[ 37 590 473 267 390 498 532 630 121 323 379 494 560 578 363 390] quill
[974 237 539 677 642 560 465 449 849 620 585 506 420 505 535 742] lake
[581  50 593 369 336 432 346 596 581 531 837 181 508 642 262 628] quill
[201 468 587 415 373 375 536 490 406 536 528 365 609 735 262 104] quill
[999 399 509 616 681 498 499 526 755 458 413 344 455 530 661 909] lake
[392 256 692 438 156 386 387 437 337 660 599 407 654 630 282  75] quill
[801 329 438 856 490 417 418 286 753 874 691 604 601 589 540 146] quill
[895 561 594 447 524 504 582 603 719 344 418 421 424 399 601 999] lake
[995 247 532 769 520 650 487 316 768 470 747 437 569 548 789 679] lake
[922 408 552 628 602 492 440 459 837 485 455 408 395 371 652 929] lake
[547 591 524 354 649 705 515 644 472 249 414 370 177 487 598 999] quill
[945 282 398 785 739 462 487 407 941 469 730 661 603 414 590 631] quill
[381 139 588  70 355 770 494 528 320 474 542 274 476 634 347 870] quill
[537 690 504 313 647 741 550 611 455 258 346 493 444 353 733 995] quill
[ 71 999 517 316 512 490 603 681 332 428 239 648 522 407 492 337] quill
[944 368 433 641 559 583 568 442 914 453 596 561 409 489 652 892] lake
[172 459 553 178 383 543 529 599 286 401 352 251 584 547 330 712] quill
[137 655 476  92 509 569 610 651 205 250 328 321 467 607 499 653] quill
[890 539 547 493 666 442 422 531 708 308 356 388 492 477 565 999] lake
[637 367 495 415 446 747 442 506 444 339 582 269 318 455 516 999] quill
[999 198 482 736 623 311 425 310 746 521 673 562 449 470 677 859] lake
[494 728 494 373 610 495 656 606 523 318 206 351 623 560 440 999] lake
[938 252 513 836 680 493 398 336 683 701 712 574 561 456 733 561] lake
[179 849 505 575 473 235 529 498 362 508 322 728 614 610 418   0] quill
[621 367 496 322 484 760 555 523 399 289 533 284 234 417 557 999] quill
[ 99 501 503 449 230 580 584 504 214 533 564 655 442 605 410   0] lake
[758 347 497 262 509 816 518 556 390 313 715 389 372 463 555 999] quill
[176 811 565 252 621 402 474 611 420 246 151 348 514 578 445 715] lake
[821 243 454 803 356 586 506 468 598 823 909 662 533 467 578  25] lake
[244 923 536 423 741 663 678 537 442 380 197 690 448 396 593 575] quill
[631 821 541 845 748 393 610 428 756 653 404 810 357 568 683  82] quill
[ 36 683 494 287 344 447 462 578 194 504 234 394 588 512 309 266] lake
[830 277 370 828 529 577 442 299 694 777 817 398 521 509 654 303] lake
[557  98 570 323 314 686 384 470 309 619 760 227 569 606 330 731] quill
[999 390 416 766 616 634 472 351 805 599 647 522 441 431 740 712] quill
[ 91 739 515 173 400 353 446 727 180 331 281 496 474 493 460 689] lake
[967 295 569 612 614 513 487 400 752 616 712 416 512 393 663 945] quill
[ 14 629 416 155 443 636 569 604 120 360 296 272 437 610 339 558] quill
[837 262 526 374 677 650 575 431 551 434 666 259 394 412 483 999] quill
[942 564 648 382 710 421 493 630 651 396 363 451 407 531 682 982] lake
[ 56 598 509 573 403 329 385 608 143 527 562 532 548 540 460  41] lake
[309 685 641 182 717 437 540 655 535 266  69 376 509 482 377 899] lake
[919 331 427 545 726 570 550 416 695 534 638 547 342 373 769 953] quill
[405 745 384  72 559 365 488 558 349 297  68 493 601 481 588 882] lake
[814 427 339 516 665 716 539 569 555 336 471 489 358 392 606 999] quill
[925 484 495 478 567 456 592 525 799 362 275 403 518 408 616 999] lake
